Each row is where one point has got to under a steady rotation. How many steps took it there?
The counts run from 0 to 133.
114	66	115	86	93	94	89	111	102	92	111	105	104	109	86	105	118	101	125	99	98	79	92	84	82	95	100	105	107	120	89	76	101	113	120	108	116	112	101	92	104	84	102	87	109	100	97	133	94	134	131	122	109	100	85	110	82	89	93	86	94	87	122	96	93	108	98
120
99	109	92	97	94	109	93	75	82	79	113	104	95	99	104	113	103	88	72	104	107	97	102	107	134	103	96	79	88	110	97	94	91	93	110	118	82	104	100	105	119	104	93	81	89	71	110	114	99	88	84	83	100	95	101	92	54	89	85	105	92	94	114	105	94	101	78
18
105	80	94	108	97	108	97	105	116	121	93	95	113	71	90	120	87	89	124	64	105	99	89	103	104	94	110	143	81	100	88	125	109	124	84	96	93	102	104	97	100	93	105	95	90	106	115	108	105	109	113	129	117	121	94	98	116	101	99	101	105	89	111	117	87	99	66
64
82	94	100	107	88	109	106	106	95	81	131	90	91	110	110	105	98	95	70	105	116	111	99	126	121	87	86	94	105	112	91	96	100	102	103	110	93	110	102	129	135	82	117	111	105	105	93	119	107	66	91	88	100	76	95	91	78	107	99	119	86	102	107	111	96	102	94
13
116	72	91	116	101	76	88	109	109	116	99	98	102	81	105	103	93	92	100	77	106	103	117	99	103	85	89	99	92	91	86	126	98	125	75	94	96	103	93	87	123	82	100	78	74	99	118	92	107	94	100	88	115	87	116	86	126	105	108	108	111	97	101	131	99	111	90
67
118	93	98	110	106	105	119	108	110	105	98	89	103	109	115	115	100	93	103	120	88	91	116	102	95	103	106	80	103	87	91	117	93	117	100	77	106	89	117	124	136	126	126	91	82	85	120	70	103	113	100	89	93	79	89	91	87	103	88	101	100	117	95	109	110	119	79
54
101	82	94	78	87	80	94	68	91	95	97	125	99	91	77	106	119	113	117	74	84	84	105	89	92	87	110	118	94	125	94	89	103	103	118	116	97	95	115	99	85	87	89	80	107	102	109	130	84	113	116	104	115	103	100	96	98	107	112	100	112	84	136	99	108	88	102
32
117	115	108	104	96	105	89	110	100	111	92	89	101	89	105	105	97	102	132	130	75	83	102	92	102	117	128	136	108	111	104	106	67	98	109	66	97	126	88	87	109	108	99	107	99	91	94	88	118	111	104	105	83	110	96	113	92	119	90	96	100	103	100	93	71	117	90
91
123	71	114	89	94	90	96	102	106	101	107	99	107	105	94	102	108	92	138	111	91	86	100	87	81	91	107	110	109	123	91	86	101	125	106	98	124	109	109	85	97	83	108	81	108	108	102	113	106	121	132	119	96	104	85	122	93	99	84	84	100	106	112	97	85	106	102
121
132	91	98	98	91	83	77	98	95	106	101	93	115	107	111	113	92	91	93	104	106	90	98	80	101	106	89	86	94	108	90	99	98	124	114	100	113	101	103	75	134	105	108	74	87	68	124	102	94	104	94	105	102	87	90	94	60	78	70	82	86	103	116	111	104	120	77
23
110	83	98	77	95	75	100	118	90	105	110	109	112	111	82	114	97	111	105	96	102	81	103	90	83	82	93	111	93	109	84	82	98	119	120	108	120	77	133	89	128	82	118	84	101	93	117	103	85	94	98	100	115	95	86	83	98	97	90	98	95	100	122	107	114	88	98
27
88	104	89	117	86	105	115	88	96	89	120	90	99	114	124	112	91	87	72	113	110	122	99	124	112	89	87	101	114	119	96	108	96	104	89	89	94	109	93	113	137	85	109	117	93	112	88	117	118	72	90	91	97	86	103	97	82	125	94	116	95	105	95	107	87	116	98
12
83	116	105	98	85	107	114	76	90	113	129	91	80	98	109	114	101	95	92	109	106	113	92	117	123	93	107	84	100	114	95	103	85	123	105	103	84	84	119	107	114	99	116	100	117	99	97	94	102	67	90	92	96	83	83	109	84	100	85	107	75	128	104	101	88	84	74
15
84	102	93	94	78	118	95	62	87	97	108	104	102	92	91	120	104	86	82	97	103	102	91	108	119	110	102	85	86	108	87	98	96	95	117	117	78	99	109	105	110	110	101	83	96	75	116	131	86	102	91	105	106	86	90	92	56	81	78	100	91	103	117	99	84	91	75
19
82	95	84	107	113	101	95	76	90	95	95	125	102	87	93	100	99	95	94	105	105	115	135	102	114	106	112	90	89	106	108	102	111	87	69	114	88	111	80	65	91	76	63	95	104	98	100	116	95	88	95	85	99	110	128	83	100	87	114	115	111	93	92	102	81	88	104
74
94	91	116	112	97	121	93	88	106	112	112	119	112	84	113	104	100	93	129	114	103	98	110	102	92	107	113	83	101	95	93	111	121	105	77	115	97	103	97	68	88	86	72	94	127	99	108	111	83	104	104	116	100	102	104	109	110	60	98	102	77	113	93	93	64	85	101
77
89	100	114	79	96	94	113	98	95	101	102	106	82	105	88	100	121	119	138	99	83	92	92	119	98	101	131	117	115	118	101	109	82	105	108	68	101	98	113	104	97	97	100	113	112	120	83	103	88	98	112	93	93	112	98	118	108	133	113	111	93	95	116	91	74	89	112
2
111	88	75	98	85	89	82	87	100	110	103	96	118	102	101	113	91	86	97	100	112	98	94	91	78	109	89	98	86	112	93	105	118	111	100	101	125	93	104	82	138	108	115	90	86	87	126	107	94	112	92	101	105	90	92	90	60	94	62	84	93	106	119	105	101	110	93
24
89	100	106	117	84	117	98	87	108	100	112	90	98	91	103	103	102	97	109	95	97	108	83	123	111	101	112	123	120	127	107	107	91	101	94	89	87	124	71	123	93	86	96	118	104	114	77	134	110	99	105	113	97	110	99	127	92	119	101	102	81	79	105	102	65	115	93
7
123	76	109	110	87	76	81	75	107	95	100	114	103	90	113	100	119	117	116	100	79	85	116	86	98	89	80	93	118	124	100	91	109	117	112	109	104	118	78	86	105	84	84	84	76	108	115	111	103	115	124	105	106	91	111	108	110	100	122	86	118	90	114	106	102	123	108
36
86	105	103	84	103	128	111	114	80	78	92	110	105	108	80	114	100	111	116	122	84	74	106	100	100	111	139	118	95	91	95	85	75	67	118	86	92	126	101	109	102	97	93	106	106	89	94	118	97	107	97	103	94	102	108	87	85	116	108	110	101	87	110	85	80	102	104
88
104	103	98	118	83	101	94	90	116	117	122	80	89	99	130	98	105	88	84	112	103	121	94	123	109	92	85	92	117	120	104	110	95	120	83	80	93	114	88	104	125	91	104	110	88	107	96	97	121	79	97	86	92	80	103	113	85	120	91	106	91	110	98	111	81	122	92
11
106	102	116	96	103	93	90	83	96	87	98	104	77	87	103	87	129	114	103	97	77	94	97	118	128	106	119	100	121	119	103	106	70	91	103	80	77	128	82	100	102	102	80	91	83	104	90	113	108	106	116	79	86	96	115	117	97	124	114	112	98	85	113	107	76	118	102
5
103	91	113	124	110	130	129	127	113	88	101	92	117	117	115	116	80	90	112	134	95	99	109	95	100	97	95	100	112	91	98	99	101	110	97	99	106	93	104	130	130	112	116	114	107	99	115	95	107	116	96	117	94	110	78	98	94	96	90	99	92	105	94	88	96	111	76
52
95	77	97	123	82	99	104	85	119	102	108	107	112	99	116	104	97	100	117	100	87	103	104	99	83	77	83	112	116	122	102	94	125	101	94	109	107	103	88	105	102	80	89	120	92	125	101	128	107	106	118	122	104	96	100	103	109	123	118	97	110	92	106	89	95	104	121
38
107	88	89	96	103	65	83	100	90	93	111	113	100	116	100	113	113	99	68	110	127	97	107	103	100	103	89	64	104	102	90	109	109	106	90	112	120	82	112	90	136	100	96	86	99	94	110	108	91	92	89	74	108	84	107	81	74	95	81	92	82	104	116	120	105	102	108
111
100	83	92	79	91	75	95	83	72	82	90	118	106	100	74	105	117	117	99	87	89	86	116	90	103	95	107	112	90	116	98	85	102	99	119	107	106	105	112	93	102	88	86	87	90	101	106	121	87	108	104	94	113	112	110	76	93	112	118	96	125	80	125	103	114	94	104
31
121	78	105	99	102	80	100	109	94	86	107	87	104	114	100	97	98	99	105	118	85	100	124	89	80	87	97	113	111	124	98	72	95	114	105	92	130	125	87	81	119	77	107	103	85	112	95	101	118	108	117	99	97	93	106	107	90	124	102	87	117	94	95	98	102	117	113
123
102	99	107	99	83	84	109	61	94	90	106	101	76	97	108	100	120	107	105	103	67	98	126	94	116	76	101	86	94	124	99	79	76	107	119	98	87	122	106	99	101	86	89	81	83	102	93	96	116	91	117	89	85	85	109	97	106	118	117	106	126	114	102	96	100	106	96
129
104	75	93	117	77	82	86	76	119	108	100	107	103	94	118	104	117	109	122	90	81	102	113	95	85	88	79	99	115	124	102	103	120	106	99	109	103	117	92	92	101	86	90	101	79	126	109	123	99	116	127	106	105	83	113	106	107	120	118	90	114	90	114	100	98	120	120
37
105	109	91	95	113	97	117	89	90	106	79	93	107	91	80	110	89	88	116	100	81	101	112	87	120	113	127	131	75	94	102	120	84	121	91	78	88	91	104	93	109	114	96	93	80	86	116	81	115	117	100	102	98	131	90	89	99	110	88	99	114	100	103	104	101	100	67
60
90	102	98	94	83	118	99	68	97	101	110	95	121	95	93	118	86	78	94	104	107	104	85	98	112	110	96	99	84	120	94	99	107	106	111	112	91	97	101	99	113	103	104	108	115	84	107	127	92	102	91	120	102	112	75	99	63	86	69	90	83	106	118	94	81	90	71
20
83	101	89	102	78	109	114	50	97	91	99	94	97	87	114	111	93	98	101	102	73	115	113	102	115	81	100	111	101	126	108	81	105	84	115	108	78	116	92	112	94	97	88	113	88	111	97	128	113	104	108	115	85	103	92	104	88	125	112	97	126	104	89	76	86	102	88
131
100	85	95	106	72	115	77	117	104	110	100	94	102	89	112	114	99	107	116	86	94	73	74	110	96	93	107	130	107	95	90	106	80	89	110	81	87	121	101	125	119	102	118	108	88	86	101	124	107	108	106	103	99	73	100	107	94	134	101	110	93	93	116	114	78	124	100
94
94	98	107	100	109	123	118	141	90	102	113	115	109	122	90	103	92	110	122	143	109	84	119	104	71	96	120	97	110	91	95	92	93	91	94	92	121	100	117	91	115	81	99	113	126	105	97	101	88	91	87	99	97	91	97	92	93	96	94	118	84	104	90	87	76	91	117
83
114	94	103	115	101	74	87	105	114	113	115	98	118	112	115	113	88	93	89	116	129	103	96	100	102	97	83	97	108	115	103	108	116	124	86	118	119	75	98	78	123	93	94	105	117	93	96	98	99	76	82	102	108	112	90	103	85	91	76	86	73	118	101	109	92	91	84
109
96	99	103	103	86	110	92	74	109	99	106	96	87	82	108	95	118	101	114	88	85	97	88	118	117	110	116	115	116	122	103	111	89	94	98	75	79	126	88	111	93	96	89	99	85	111	86	127	110	107	117	95	92	91	111	118	90	126	104	107	91	89	117	100	71	119	98
6
